In the rows, 128 means zero.
Each named turn below is shown by a few rows before and after it. Which turns, in which order, take the first row of each later pair to the second? The first pair is answered.
turn E:
[128 123 123 141 123 126 133 137 127 135 112 122 122 124 130 114 130 130
 140 114 132 132 147 127 132 136 126 123 123 123 135 123 117 120 134 129
 122 105 138 136 113 134] -> [135 116 124 126 113 120 138 124 125 130 126 128 112 122 122 117 133 132
 127 114 131 129 149 132 140 127 137 131 117 126 137 122 126 120 121 122
 119 116 141 129 118 129]
[107  87  82 122 135  90 145 168 107 164 124 146 138  86 183  85 131 138
 108 150 147 120 127 130 117  98  90  99 133 114 193  69 134 195 143 157
 155 136  95 106 133  76] -> [113  79  85 132 140  91 144 164 115 169 123 153 121  82 167  66 140 138
 105 147 144 126 132 136 109 103 102  99 131 106 186  77 127 193 144 158
 161 128 106 100 150  75]
[130 160 147 142 127 160 160 122 102  95 115 135 106 131  95 200 117 121
 154  94  92 127  80 102 125 167 138 110 158 137  94 142 132  87 147 116
  97 101 122 161 113 164] -> [133 159 165 153 132 148 170 116 123  92  94 140  94 121  85 181 127  94
 143  92  90 119  99 113 120 178 139 120 158 133 101 151 126  96 160 115
 103 103 143 154 117 178]
turn V:
[148  76 103 109 120 113 128 114 125 150 146 150 143 107 134 100 140 130
 114 137 141 145 127 140 139 115 134 120 110 114 146 142 141 150 130 146
 103 165 116 125 137 111] -> [138 142 128 127 141 138 154 100 125 109 117 118 108 142 117 144 132 140
 108 110 116 137 133 127 125 132 148 141 109 138  93 132 150 104 150 112
  73 126 142 137 116 147]
[124  95 141  83 105 168  97 120 141 160 131 130 160 114 124  96 141 110
 125  87 190 111 128 141 135 104 110 132 144  71 132  99  94 138 121  93
 135 144 114 132  96 174] -> [141 122 143  63 104 161 107  99 149 148 136 119 138 133 113 138 122 128
 118  75 185 117 121 143 133  98 127 143 139  82 120 112 111 130 108  75
 110 142 124 129  97 176]
[150 166 119  76 109 117  97 137 115 106 146 110 138 166 157 168  77 140
 136 112 128 110  91 127 127 127 127 124 117 118 118 143 148 147 141 105
 131 183 121 136 107 133] -> [109 180 116 149 135 133 108 163 115 104 117 121 157 154 165 120  99  98
 162 103 123  99 116 132 104 150 105 116 137 132 128 110 110 127 175 114
 138 143 129 135  88 156]
turn F:
[167 171 121 122 131 119  98 124 135 122 123 113 138 133 122 110 104 122
 121 125 121 100 126 138 101  97 140 110 135 104 124 151 125 135 103  82
 140 133 159  84 100 137] -> [141 156  75 146 126 119  90 127 134 118 128 126 148 129 139  91 120 146
 135 131 140  95 146 116 104 100 109 111 137 115 131 134 107 141  99  97
 132 109 140 101 103 136]
[145 164 184 123 145 124 135 128 128 122 119  81 116 109 114 153 116  95
 134 108  79 106  82 111  96 144 146 113 155 137 105 153 149 119 175 119
 159 157 144 132 116 150] -> [151 161 156  69  88 102 101 114 124  97 154  83 135 113 136 129 104 167
 133  99 134  85 102 123 115  82 129 101 125 109 118 160 154 128 128 105
 120 156 127  99 121 121]
[115 139 151  67 147 173 123 143 129 116 132 132 128 167 103 177 126 185
 100 102 142 127 104 105 127 128 138  85 104 131  76 149 150 110 130 142
 140 106 110 105  91 111] -> [ 98 131 125  79 142 176 125 144 129 104 143 131 134 165 114 164 140 194
 117 121 158 129 117  95 126 131 117  92  96 136  86 145 137 112 124 158
 143  82 105 116  99 113]
[118 115  92 135 126 142 127 121 131 141 143 134 130 134 151 135 118 156
 110 149 159 119 138 150 153 114 105 121 109 131 136 131 109 119 124 145
 114 108 115 138 156 106] -> [118 120 115 181 153 147 148 133 134 138 132 117 118 135 133 150 130 114
 105 155 123 140 129 149 145 142 118 133 122 139 125 127 100 111 134 154
 138 122 123 149 151 116]
turn B:
[132 146 170 161 143  92 154  95 144 103  78 110 109 131  99 124 130  88
 148 150  88 178 141 136 151 151 167 124 149 123 103 144 141 144 119 131
 139 143 155 105 116 106] -> [123 145 180 157 150  91 144 100 144 106  79  98 129 130 100 109 121  83
 146 144  87 165 146 131 143 145 162 117 153 117 104 129 126 140 126 134
 137 141 144  99 112 115]
[133 133 154 132 156 147 105 145 167 160 163 124 132 100 100 124  99 126
  66 138  79 107 111 128 137 156 153 136 142  95 150 128 121 154 149 159
 129 148 137 137 140  83] -> [128 151 156 141 156 154 137 134 173 141 158 121 106 107  90 150 107 138
  52 130  81 114 129 126 139 158 158 148 129 116 142 137 134 142 135 142
 116 120 158 137 146  85]
[144 148 149 107 123 105 138 119 117 130 130 113 121 134 135 148 119 142
 128 133 113 128 107 131 130 119 132 115 135 130 115 128 155 129 134 120
 107 138 141 125 134 148] -> [142 150 139 107 133 110 141 125 119 133 132 116 130 128 135 144 111 140
 132 119 111 118 110 132 133 109 141 110 137 125 115 125 144 122 128 112
 110 140 132 121 123 146]
[118 140 144 161 138 136 138 122 134 115 136 110 137 136 127 148 132 144
 134 107 126 143 133 122 148 129 110 149 144 129 107 116 148 147 109 127
 122 130 128 162 134  96] -> [116 140 156 162 146 138 134 128 136 108 122 116 154 135 129 139 121 145
 138 104 135 136 132 130 145 125 112 136 142 118 101 113 141 143 108 124
 138 135 129 149 127 101]
turn Z:
[172 105 167 162 143 105 122 184 162 172 138 152 108 113 128 110 116 114
 108 156 108 125  86 151 137 149  93 105 172 129 134 113 134 162 157 132
 177 172 135 124 120 160] -> [147 111 138 172 138 110 115 189 159 163 124 165 123  97 144  76 119 121
 121 140 147  96 111 146 128 132  58  97 157 132 149 106 118 157 147 129
 174 135 125 120 110 169]
[142  75 107 129 126  98 143 147 135 165 157 155 109 114 124 166 104 113
 101 154  75 133  69 106 154 161 151 127 142 131 156 130 124 159 124 153
 164 143 115 152 157 103] -> [114  76  83 184 145 112 150 151 129 167 143 169 133 102 129 102 140  84
 117 142  95 124 109 110 126 165 123 122 137 138 170 115  82 149 136 152
 165 112 128 147 144 100]
[158 190 137 146  86 197 148 173 124 137 115 131 129 157 147 198  99 207
 206 118 123 139  88 116 118 171  83 107 145 164  80  62 126  75 119  93
 164 175  95 189  62 189] -> [157 191 142 165 101 203 163 171 129 133 103 127 126 164 125 200 110 176
 187 130 102 146  89 128 122 183  97 106 153 174  78  75 133  77 134 100
 177 171  98 196  63 184]
Now pairs of rows:
Each pair is 2 to 3 turns apart.
[126 139 133 168 128 130 122 129 106 148  92 107 147 151 143 110 155 125
 172 127 131 120 148 124 115 118 104 102 137 117 122  96 102  84 139 148
 134 128  88 125  85 133] -> [151 112 104 108  93 109 143 101 118 143 126 112 101 163 144 170 131 161
 130 145 132 148 110 118 145 101 127 132 105 124 122 138 139 100  94 146
 112 142  97 115 119 102] -> V then B
[183 109 137 103 119 138  92 156 125 152 152 110 187 125 142 137  92  85
 158 137  96 113  85 153 146 137 155  89 158 104 122 130 145  92 148 127
 165 173 107 112 117 155] -> [167 133 119  81  99 137  81 136 123 121 158 103 187 141 155 130  82 135
 168 107 135  89 106 149 155  97 150  85 125 102 116 126 148  78 127 112
 114 150 102 101 108 153] -> V then F
[127 133 131 185 154 141 123 172 107 134  95 116 119 131 126 141 156 126
 176 107 132 143 130 121 111 148 116 112 162 138 131 105  87 112 157 152
 110 121  93 146 124 158] -> [120 128 102 150 131 125  99 170  98 122 114 127 130 129 143 123 153 170
 185  95 178 129 151 123 121 108  97 111 142 131 133 104  85 118 116 138
  87 120  88 137 122 148] -> F then F then F
[102 112 133 135 124 154 155 145  98 161 154 108 140 161  90  93 159  75
 127 112  93 145 102 109  74 150 127 127 181 105 142 132  99 123 156 147
 172 110 141 141 137 147] -> [129 151 131  93  85 148 140 111  91 130 172  90 128 186 110  99 117 152
 123  72 131 123 121 110  89  89 129 135 139 101 114 139 129 102 122 101
  97 107 153 127 117 141] -> F then F then V
[ 78 132 136 138 139 147 147 125 115 135 174 133  86 130 132 138 171  86
 143 166 135 165 144 136 142 167 121 197 181 138 141 123 115 102 146 141
 140 102 119 138 144  99] -> [ 88 126 144 132 139 148 117 147 116 142 172 133 119 119 142 106 169  82
 163 162 127 158 143 138 148 166 115 161 198 125 149 117 107 102 149 150
 144 125 105 140 134 100] -> B then B then B
